Each pair is two rows. How far apart are they, by a hidden measure? 0 means very close, and 20 very far. Two or three weighted sums of its numbers give each row a place; it is the straight-line distance between the places.
tensor([-42, -29, -10, -17,  -3,  -2,   3,  -3, -19,   1,   8, -13,  15, -36,  -7,  12])
tensor([  0,  -4,  31, -20,  -9,  27,  12,  -9,  15,   0, -17,   1,  -2,  25,  31, -13]) -> 8
tensor([ 44,  12, -21,  46, -12, -31, -11,   3, -28, -15,  22,  16,  -5,   8, -44,   0])
tensor([-17, -20,  -7, -12,  28,   7,  24,  -7,  47,  17,   3,   5,   9,   3,  40,  11]) -> 12
tensor([ 22,   7,  -8,  40,   4, -14,   3, -10,  -7, -13,  -8,  25, -18,  17, -22,  -4])
tensor([  2,   8,  20, -25,  -7,  -3,   9,  -1,  28,  -3, -21,  15,   5,  63,  17,  -9]) -> 4
tensor([-17, -23,   1,  -5,   2,   8,   2,  -2,  12,  24,  11,  -9,   6, -14,  21,   4])
tensor([  4,  -2,  20,  26,  -8,  -5,  -9,  35,  -6,  17,  67, -11, -10, -31,  -6, -10]) -> 8
tensor([  3,  -7,  33, -14,  -3,  16,  12,  -5,  10,  11, -20,   7,  12,  27,  23,  -9])
tensor([ 28,  27,  19,  18, -25,  13, -32,  71, -30,  -8,  68, -48, -26, -24,   8, -49]) -> 11
tensor([ -4, -11,   0, -13, -12,   8,  -2,  11,  -2,  23,  21,  -4,  -1, -22,  12,  12])
tensor([-19,  -6, -18,  41, -20, -31, -16, -18, -33, -36, -10,  17, -13, -13, -33, -25]) -> 4
tensor([  7,  -3, -22,  30,   6,  -5,  -7, -19,  10, -12, -18,  22,   2,  11,  -2,   4])
tensor([-23,  -6,  28, -28,  -9,  -6,  -3,   8,  46, -16, -31,  27,  -1,  19,  33, -20]) -> 8
tensor([-11,   6, -18,  25,  44, -31,   1, -12,  41, -38, -38,  30,   6,  31, -12,   2])
tensor([-30, -30,  -9, -16,   0,  -3,  18,  -2,  -4,   9,  -8,  -1,   5, -20,  -6,  40]) -> 9
tensor([ -2,  35,  11, -20, -16,  24, -58,  20, -10, -10,   1, -59, -27, -34,  19, -56])
tensor([-46, -22,  15, -35, -36, -27, -37, -20, -32, -46, -41,  -5, -23, -16, -20, -39]) -> 11
tensor([-14, -10,  20, -27,  -3,  14,  -5,  -8,  35, -14, -25,  21,  13,  31,  61,  -9])
tensor([ 64,  11,  -2,  40,   9,  -2,  34, -19,  -4,   3,  -9,   2, -16,  30, -28,   3]) -> 15
tensor([-23, -23,   4, -17,  -8,  18,  -1,  -3, -15,  45,  16,  -3,   1, -26,   2,   3])
tensor([  0,   0,  15,   4, -12,  -2,   4,   8, -11,  34,  48, -14, -13, -23,   6,   2]) -> 4
tensor([-21, -14,   5, -29,  -2, -14,  29, -16,  -1, -14, -27,  12,  21,  24,  -4,  33])
tensor([-12,  18, -16, -40,  11,   4, -43,  14,   5, -18,  -5,  43,   7, -33,  27, -35]) -> 11
tensor([ -4, -18,   2,  -3,   3,  31,   4,  -5,   6,  51,  28,  -4,   5, -11,   5,  22])
tensor([  6,  13,  -7, -37, -18,  63, -29,  19,  -9, -10,   5, -40, -16, -14,  29, -35]) -> 5
tensor([46, -2, 11,  7,  5, 10, 22, 24,  1, 53, 37,  0,  1, -1,  6, 19])
tensor([-11, -21,  -7,  -7,  16,  11,  -4,  -3,  16,  18,   2,  -3,  12,  -8,  26,  10]) -> 4
tensor([-26,   9, -21, -34, -45,   4, -49,  13, -20, -28,  -4, -62, -38, -37,  -7, -49])
tensor([  1,  13, -29,  24,  15, -30,  61, -28,  -9, -34, -36,  22,  20,  30, -32,  45]) -> 7
tensor([-30, -31, -11, -15,  36,   4,   8,   5,  62,  -2,   8,  18,  30,  -8,  44,   8])
tensor([ 19,  39,  -4, -24, -19,  36, -34,  16,  -5,  40,  11, -43, -28,  -6,  22, -28]) -> 17
tensor([ 26,  38,   4, -20, -20,  39, -33,  23, -12,  36,  16, -55, -36,  -9,  12, -27])
tensor([ 12,  16, -15,  23,  10, -13,  16,  -7,   3, -25, -18,  13,   5,  60, -22,   2]) -> 11
tensor([ 10,   3, -15,  30,  36, -30,  18,  -9,  42, -22, -24,  26,   9,  33,   3,   8])
tensor([-20, -13, -23,  28,  28, -24,  -6, -18,  10, -39, -28,  63,  25,  -2,   5, -11]) -> 10
tensor([  6,  41, -18, -29, -19,  57, -21,  18,  -1,  15,  -3, -43,  -6,  -2,  20, -21])
tensor([ 33, -23,  12,  15,   2,  -2,   4,  10, -10,  35,  48,  -6,  -5,  -7,  -8,   7]) -> 10
tensor([ -3,  58,  -7, -41, -17,   9, -45,   6, -11, -12,   4, -48, -20,  -2,  14, -41])
tensor([-34, -10,  39,  -6, -14,   0, -11,   3, -23,  38,  20, -10, -14, -30,  -3,  -7]) -> 11
tensor([ 40, -10,   3,   2,   5,  15,   0,  16,   0,  49,  45,  -4,  -1,  -2,   4,  23])
tensor([ 45,  40,  -8, -12,  -4,  30,   8,  25,  11,  19,   9, -42,  -6,  12,  30, -10]) -> 7
tensor([ 19,  23,  -6, -35, -21,  97, -26,   4,  -6,  -3,  -4, -41, -16, -16,  27, -27])
tensor([ -8, -20,  -7, -13,  31,  -4,  10,  -2,  63,   9,  14,  21,   6,  -5,  47,  13]) -> 17
tensor([  3,  26,  -3, -35,   6,  33, -34,  29,  40,  -1,   2, -28,  -9, -15,  65, -22])
tensor([-37, -29,   2,   2, -28, -17, -19,  25, -19,  11,  28, -15, -16, -47, -12,  -9]) -> 3
tensor([  8,   3,  15,  66,  -6, -36,  -6,   7, -20, -38,  38,  12, -20, -13, -40, -12])
tensor([-17,  -6,  22,   2, -11,  -1,  -3,  13, -16,  33,  17,   0,  -5, -21,  -7,  -3]) -> 4
tensor([  4,   0,  -1,  36, -17, -34, -19,  10, -23, -37,  -9,   6, -10,  -3, -32,  -8])
tensor([-12,  10,  50, -19, -31,  -2, -17,  -4, -17,  11, -16,   5, -24,   9,  -3, -19]) -> 8
tensor([ 33,  -2,  22, -20, -10,  13,  40, -14,  11,  22,  -9,  11,   2,  58,   0,   8])
tensor([-23,  -3,  -5,  -8,  -6, -10, -10,   0, -17,  10,   5, -14,  -4, -24,  -7,  -8]) -> 8
tensor([-41,  -9, -21,  -8, -14, -13, -16,   9,  -9,  -4,   8, -13, -12, -31, -16,   1])
tensor([ 14,   0, -13,  26,  17,  -7,  -2,  -8,  -2, -21, -20,   1,  -9,   5, -20,   5]) -> 5
tensor([ 37,  26,  14, -22, -15,  44, -39,  27,   3,   8,   7, -43, -17, -12,  28, -39])
tensor([ -4, -14,  -9,  -2,   7,  28,   4,  10,  17,  23,   6,  10,  13, -15,  29,  18]) -> 5
tensor([ 10,  13,  48,  56,   0, -33,   8,  -7, -35,  -4,  20,   3, -20,   7, -37, -23])
tensor([  9,   2,  28,  37,  -9, -15,   4,  -8, -23,  -9,  -4,   7, -20,   6, -31, -14]) -> 6
tensor([ 19,  -1, -16,  -8,   5,  -5,  18,  11,  12,  25,  32, -17,  10,  28,   3,  21])
tensor([-13, -30,  13, -23,  -3, -10,  59,   1,  -9, -14, -26,  11,  41,  21,  -1,  65]) -> 7
tensor([ 47, -13,  14,   4,   7,  -2,  12,  17, -10,  38,  44,   0,   6,  -1,  -4,  12])
tensor([-18, -22, -29,  22,  50, -42, -12, -20,  14, -58, -33,  40,  22,  -6, -29,   6]) -> 5
tensor([-24, -23,  -5,  -8,   4,  19,  -3,   0,   9,  10,   3,  11,   0, -28,  33,  12])
tensor([ 42, -12,   3,   6,  -1,   8,  13,  28,   0,  34,  52,  -8,   2, -17,   6,  28]) -> 7
tensor([ 20,   7, -10,  41,  -1,  -6,   8, -20,  -1, -14, -16,  18, -15,  18,  -5,  -4])
tensor([  1, -14,  19, -26,  -3,  26,   5,  -3,  18,   1, -26,  12,   7,  38,  32,  -8]) -> 4
tensor([-28, -33, -30, -17,  65,  -7,  13,  -6,  28,   9,   8,  14,  45, -23,   9,  21])
tensor([ 12,   5,  14,  26, -17, -19, -22, -14, -23, -12,  -5,  10, -16,   1, -43,  -2]) -> 13
tensor([ 31,  31,   1, -21, -18,  29, -28,  26,  13,   5,  15, -55, -14,  -9,  38, -28])
tensor([-12, -13,  18, -23,  -1,  11,  16,  -8,  19,  -6, -31,  12,  15,  25,  32, -11]) -> 6
tensor([ -2, -21, -22,  28,  32, -23,  -7, -24,  54, -33, -26,  39,  10,   5,  25,  -6])
tensor([-34, -28,   1,   3,  -4, -14, -20,   4, -21,   1,  19,  -5,  -9, -34,  -2,   3]) -> 3
tensor([-23, -15,  -7, -13,   9, -12,  27,  18,  24,  14,   4,   2,  11,   2,  20,  14])
tensor([ -4,  30,   6, -29, -27,  37, -46,   3,  -3,   9,   4, -49, -27, -26,  21, -46]) -> 16
tensor([  4, -11,   3,  49, -17, -17, -11,  33, -13,  21,  66,  -7, -11, -36, -10,   6])
tensor([-43, -23, -11, -17,  -5, -14,   5, -12, -29,  -1,  -2,   1,  29, -46, -11,  36]) -> 11
tensor([ -3,  -6, -18,  26,  -6,  16,   3, -20,  -4,  -3, -15,  18, -15,  23, -30,   0])
tensor([ -8,   2,  -7,  16, -14,   2,   4, -21, -16, -13, -24,  11,  -3,   4, -34,  -2]) -> 5
tensor([-39, -28, -25, -20,  19, -13, -10,   4,  13,  -5,   8,  19,  15, -32,  28,  13])
tensor([-11, -15, -32,  35,  59, -33,  20, -27,  28, -44, -40,  45,  42,   4, -18,  24]) -> 8
tensor([-43, -22,  15, -37, -19, -15, -21, -11, -19, -25, -44,  32,   3,  -7,  -6, -19])
tensor([ 18,   3,   7,  35,   6,   5,  10, -21, -15,  -5, -17,  14,  -2,  33, -27,   3]) -> 14
tensor([  5,   0,   9,  39,  -8,  -9, -25,  29, -26,  17,  75, -25,   0, -27,  -2,   2])
tensor([-10,  -9, -27,   8,  51, -30,  10, -29,  21, -39, -31,  48,  54,   4,  -9,  16]) -> 8
tensor([-19,   6,  33,  23, -21, -31, -17, -13, -27, -33, -30,   0, -21, -17, -43, -15])
tensor([-23, -17,  -6,  -1,  -8, -10,  -3,  16,  -7,  14,  14,  -9,  -6, -24,  -4, -12]) -> 7
tensor([ 28,  10, -32,  24,  20,  -9,  56, -28,   3,  -4, -25,  21,  12,  49, -26,  29])
tensor([ 11,  32,   5, -28,   2,  62, -21,  15,   8,   8,  -4, -39,   4,  -5,  40, -13]) -> 8
tensor([-19,  -5, -28,  17,  50, -37,  -3, -30,  11, -55, -38,  49,  41,  -3, -27,   9])
tensor([ 14,  34, -13,  25, -14, -24,  37, -23, -18, -12, -21,   9,  -8,  17, -38,  11]) -> 13
tensor([  9,  35,   1, -26,  -8,  22, -42,  13,   7,   5,  14, -52, -13,  -8,  35, -36])
tensor([ 28,  46,  -4, -31,  -9,  46, -33,  21,  10,  18,   3, -48, -21,   2,  33, -35]) -> 5
tensor([ 32,  -3,  -4,  29,  -3,  -1,  24, -15,  -4, -16, -14,  14,  -7,  21, -15, -10])
tensor([-23, -15,  11, -10, -15,  13,  -4,  -2, -16,  32,  14,  -6, -15, -25,  -6,   4]) -> 3
tensor([-22,  -5, -30,  17,   6, -31,  -8, -27, -28, -42, -49,  11, -10, -13, -45,   9])
tensor([ 52,   2, -16,  37,  15, -13,  26, -20,  10, -29,  -6,  25,  15,  46, -26,  19]) -> 5
tensor([-33,  16,  -4, -11,  -9, -10,   4,   4, -23,   4,   2,  -6, -11, -30, -17,   6])
tensor([  8,  -3,  -4,  34, -14,  -6,   7, -25,  -6,  -9, -34,  21, -23,   0, -33,  -6]) -> 11
tensor([ -7, -14,  -6, -17,  23,  -4,  15,   0,  28,  16,  12,  -3,  19,  21,  20,  25])
tensor([ 19,   8, -10,  21,  20, -29,  25,  -6,  16, -21, -29,  20,   7,  51, -21,  -6]) -> 3
tensor([-32, -32,  -6, -12,  38,   2,  -3,  -6,  69,  10,   7,  12,  18, -10,  52,  24])
tensor([ 13, -16,   6,  26,  -8,   0,  -3,  33, -21,  22,  77, -12,  -9, -23,  -8,  -5]) -> 9
tensor([ 42, -17,   3,  -4,  -4,   3,   8,  21,  -8,  40,  40,   2,   4,   0,  -1,  22])
tensor([ -8,  -1, -12,  38,  -5, -23, -14, -22,  -6, -36, -14,  16, -19,   5, -23,   0]) -> 12
tensor([-42, -32, -22, -18,  33, -12, -13,  -8,  13,  -6,   1,  35,   6, -27,  10,   6])
tensor([-32, -36, -10, -10,  27,   3,  -4,  -2,  33,   1,   8,  19,   9, -19,  57,   1]) -> 8
tensor([-11, -16, -34,  17,   5, -41,  10, -26, -14, -53, -33,   0,  -2,  -6, -47,  26])
tensor([ 13,  -4,   2,  17, -15,   3,  12,  10, -11,  18,  50, -12,  13, -19,  -5,  28]) -> 7
tensor([ 13,  -7,   1,  -7,  -9,  33,   1,  13,  -7,  47,  33,   0,  -6, -11,   5,  11])
tensor([-17,  -4,  27,  32, -18, -43, -24,  -4, -31, -41, -10,   9, -25, -15, -55, -15]) -> 8
tensor([ 23,   3,  -2,  39, -15, -26,  -6, -23,   4,  -3,  -9,   5, -14,  22, -22, -10])
tensor([ -7, -11,  20, -20,  34, -19, -17,  -2,  31, -19, -26,  15,  12,  17,  12, -25]) -> 12
tensor([ 23,  -7,  17,  21,  -5, -14, -13,  27, -15,  22,  53, -13,  -4, -24,  -3,  14])
tensor([  6,  27,  -8,  24,   2, -25,  38, -11, -12, -26, -28,  12,  10,  35, -40,  12]) -> 5
tensor([-33, -14,  25,  -9, -18, -12, -18,  11, -15,  15,  14,  -7,  -2, -34,  -8,  -5])
tensor([  3,  34,  -1, -27, -21,  20, -43,  20,  -2,  -4,  13, -47, -27, -21,  20, -33]) -> 9
tensor([-24, -24,  10, -27,  27, -12, -14,  -1,  24, -25, -26,  69,  -4,   6,  37, -17])
tensor([-22, -18,  -9, -14,  29,  -2,  -9,  -5,  60,  14,  12,  13,  12, -14,  40,  20]) -> 12
tensor([-18,  14, -21, -21, -27,   3, -53,  11, -21, -21,  -5, -56, -34, -45,  15, -42])
tensor([ 44,  13,  14,  58, -15, -23,   0,  -3, -14, -19,  19,  12,  -7,   6, -34, -11]) -> 6
tensor([-15, -16, -15, -13,   0,   3,  59, -15,  -7,   5,   5,  -1,  31,  -5,  -3,  68])
tensor([-18,  -6, -12, -11,  15,   4,  54,  -2, -19,  16, -12,  -2,  23,   0,   1,  53]) -> 7
tensor([-35, -12,  21, -11, -32, -21, -14,  -3, -20, -14, -16,   1, -11,   3, -20, -33])
tensor([ -2, -22, -10, -12,  16,  33,  25,  -1,  17,  14,   8,  14,  29,  -5,  17,  33]) -> 5
tensor([  6,   9,  13,  39,   1, -19,  -4, -16, -18,   2, -13,  13, -20,   2, -38, -10])
tensor([-12, -11, -14, -32,  12,  -1,  52,  -7,   7,  26,  13,  11,  27,  19,  -3,  51]) -> 16
tensor([12,  7, -3, -5,  5, 11, 17,  2,  3, 42, 23, -8, 11, 30,  6, 31])
tensor([43,  0, 12,  6, -3, -5, 22, 26, -9, 45, 50, -2,  9, -4,  7, 15]) -> 10
tensor([ -1,   3, -22,  40,  10, -33,  -1,  -2, -16, -42, -18,   5,  -6,   7, -39, -12])
tensor([ 16,   0,   0,  30,  -7, -11,   2, -12,   1, -11, -17,  23, -15,   9, -26, -14]) -> 7
tensor([-15,  -4,   9,   0, -10,   7,  -7,  19,  -6,  30,  14,  -4,   7, -33,  -1,  11])
tensor([ 5, -4, -5, -5, 14, 36, 35, -3, 13, 41, 23,  2, 13, 14, 15, 42]) -> 9
tensor([ -7, -16, -14,  23,  27, -25, -16, -17,  -4, -33, -37,  29,   0,  -8,   2,  -8])
tensor([-18,  -2,  40, -21, -32,  12,  -8,   0, -17,   6, -17,  -3, -16,  16,  -1, -22]) -> 7
tensor([ -8,  -7,  58,  -6, -23,   1,  -9,   6, -26,  12,   4,   2, -20,  15, -14, -12])
tensor([  2,  -9, -18,  17,  23, -24,   7, -32,  35, -28, -21,  27,  -4,  15,   4, -11]) -> 6
tensor([ 50,   3, -14,  29,  14,  -7,  24, -12,   4,  -7,  -8,  11,   2,  21, -28,  -5])
tensor([-13, -11,  12,  38, -18,  -7,  -3,  35, -18,  19,  86,  -7, -13, -39,  -8,   0]) -> 14
tensor([ 56,  13,  -4,  39,   8, -20,  18, -15, -10,  -7,  -1,  25,  -7,  35, -31,   7])
tensor([  0,  -8,  -2, -12,  24,   0,  61,  -2,   3,  17,   6,   7,  41,  -3,  16,  68]) -> 9
tensor([  2, -18,  28, -15, -12,  22,   0,  -2,  12,   9,  -8,  13,  10,  31,  19,  -6])
tensor([ 22,  -6, -23,  31,   9, -10,  39, -12,  -8, -27, -20,  15,  18,  40, -37,  12]) -> 3
tensor([-27, -38,  -8, -20,  17, -15,   7,  -3,  -6,   0,  -6,  18,  73, -33,   4,  46])
tensor([  9,  31, -10, -28, -20,  15, -41,  20,  -3, -13,   7, -50, -19, -13,  17, -36]) -> 17
tensor([  0,   3,  45, -11, -25,   4,  10,   5,  -6,   8, -11,  -3, -12,  16,   0, -21])
tensor([ 5, -2, -7, -5,  8,  4, 40,  2, 13, 26, 34, -8,  8, 34,  6, 38]) -> 8
tensor([ 38,   8, -18,  34,   6,   0,  34, -20,  -5, -15,  -9,  26,   9,  30, -19,  15])
tensor([-10,  -3,  13,  -1, -14,  14,  -5,   2, -11,  41,  32,  -9,  -1, -26,   5,  10]) -> 5
tensor([ -4,   5,   2,  31, -29, -42, -19, -16, -30, -37, -26,   9, -26,  -9, -47,  -9])
tensor([ -3,  -6, -28,  12,   9, -29,  27, -17, -17, -31, -34,  21,  42,   7, -38,  43]) -> 10
tensor([-19, -25, -13, -19,  18,  23,  21,  -2,  26,  17,  13,  12,  16, -25,  46,  20])
tensor([-26, -32, -26,  -3,  37,   1, -12,  -6,  25,  10,  14,  19,  23, -32,  39,  17]) -> 3
tensor([  9, -11,  17,   3,   1,   8,   5,  13,  -5,  34,  28,  -9,  -3, -12,   8,   9])
tensor([ 52,  36, -17, -36,  -7,  41,  10,  15,   1,   8,   9, -44,  16,   7,  22, -11]) -> 11
tensor([ -4, -21, -16,  -1,   8,  35,  16,   5,   6,  32,  22,   2,  -2, -15,  20,  18])
tensor([-30, -21,  -5, -18,   1,  14,  12,  -6, -11,  -1,   6,   8,   7, -43,  16,  36]) -> 7
tensor([  1, -17, -15,  21,  83, -26,   4, -20,  28, -46, -39,  37,  42,   1, -14,   9])
tensor([  1,  -7,  23, -23,  -9,  49,  33,  -3,   9,   4, -23,   8,  20,  37,  18,  11]) -> 10
tensor([-31, -11,  16, -11, -25,  -9,  -6,   5,  -7,  29,  17, -18,  -5, -13,  -4,   2])
tensor([-15,  59,  30, -12, -30, -21, -10,   3, -13,   1, -15,   6,  -6,  14, -10, -19]) -> 4
tensor([  2,  -2,  12,  43,  -4, -27,  -4,  -8, -28, -22, -24,  10, -20,  -5, -26, -10])
tensor([  0,   3, -13,  32,   2, -24,  72, -16,  -8, -16, -22,  15,   8,  30, -32,  36]) -> 4
tensor([-25,  23,   3,   1,  -4, -15,  -6,  10, -14,  23,  27, -14,  -9, -14,   5,   8])
tensor([45,  5, -9,  6, -5,  3, 23,  9, -5, 43, 31, -7,  8,  9, -3, 17]) -> 9
tensor([ -1,   4,  -8,  26,  -8, -24, -16, -10,   5, -22,  -9,  10, -13,   6, -28, -14])
tensor([ -7,  -2, -25,  33,   6,  23,  13, -23,   2,  -4, -21,  21,  -7,  34, -19,  -3]) -> 8
tensor([ 23,  55,  -4, -22,  -6,  18, -43,  12,  -2,  20,   8, -40, -20,  11,  28, -33])
tensor([-11,  13, -18, -38, -20,  21, -39,   7, -33, -17,   3, -39, -24, -38,  -4, -53]) -> 8
tensor([ 19,  34, -15,  30,  11, -26,  42, -15,  -2, -18, -26,   9,   8,  54, -37,  12])
tensor([-39, -14, -13,  -7,   2, -11,  -3,   3, -12,   4,   0,  -8,   0, -34,   0,   3]) -> 4
tensor([ 11,  26,  -8, -22,  -9,  23, -47,   6,  17,  -6,  -2, -41, -18, -21,  40, -42])
tensor([-19, -29,  -9, -10,  33,  -1,  13,  -8,  51,  14,  15,   8,   0,   0,  44,  22]) -> 4
tensor([  2,  52,  25, -20, -19,  29, -46,  13, -15,  13,   2, -46, -17, -23,   7, -53])
tensor([ -3,  -9,  26, -20,  -3,  47,  24,   0,  17,  15, -20,  16,   7,  33,  25,   5]) -> 1
tensor([-19, -14,   0, -18, -11,  45,  23,  -5,  -8,  29,  14,   7,  15,  -3,   2,  33])
tensor([ -5, -36,  -3, -10,  39,   5,   0,   1,  62,   9,   5,  22,  13, -10,  52,  23]) -> 8
tensor([-23, -17,  11,  -7, -15,  -7, -19,   8, -32,  12,  20, -10,  -8, -31, -15,  -6])
tensor([-28, -29, -13,  -4,   3,  45,   4,  12,   8,  22,  22,  -2,   9, -20,  17,  18]) -> 7
tensor([-43, -40, -12, -25,  -4,   3, -11,  -9, -22, -10,   1,   2,  12, -50,  -6,  20])
tensor([  7,  -3, -14,  29,  11, -16, -13, -25,  17, -32, -27,  19, -10,  13,  12,   4]) -> 10
tensor([  3,   3, -16,  29,   8, -30,  -8, -13,   5, -36, -31,  12,  -4,  13, -22, -10])
tensor([ 20,  39,  -2, -20,  -9,  68, -15,  13,  13,  23,   9, -36, -10,  -2,  31, -19]) -> 9
tensor([ 45,  10,  25,  -4, -10,   0,   9,   9,  -6,  17,  21,   1, -11,  26,  -2,  -2])
tensor([  1,  28,  -9, -36,   6,  16,   2,  12,   0, -25,  -7, -33,  35,  -3,  14,  19]) -> 6
tensor([-10,   2,  28, -22, -25,   1,   5,   7, -19,  30, -16,   6,  -8,  20,   0, -20])
tensor([-35, -17,  -1,  58,  -9, -23, -12,  56, -22,   5,  59, -13, -15, -28, -13,   9]) -> 17
tensor([ -6,  -4,  18, -22,   1,  -5,  54, -11,  -3,  -5, -26,  -3,  16,  57,   9,  27])
tensor([-25, -19,  33, -11, -18, -13, -24,   7, -24,   5,   7, -18, -22, -33, -13,   3]) -> 4
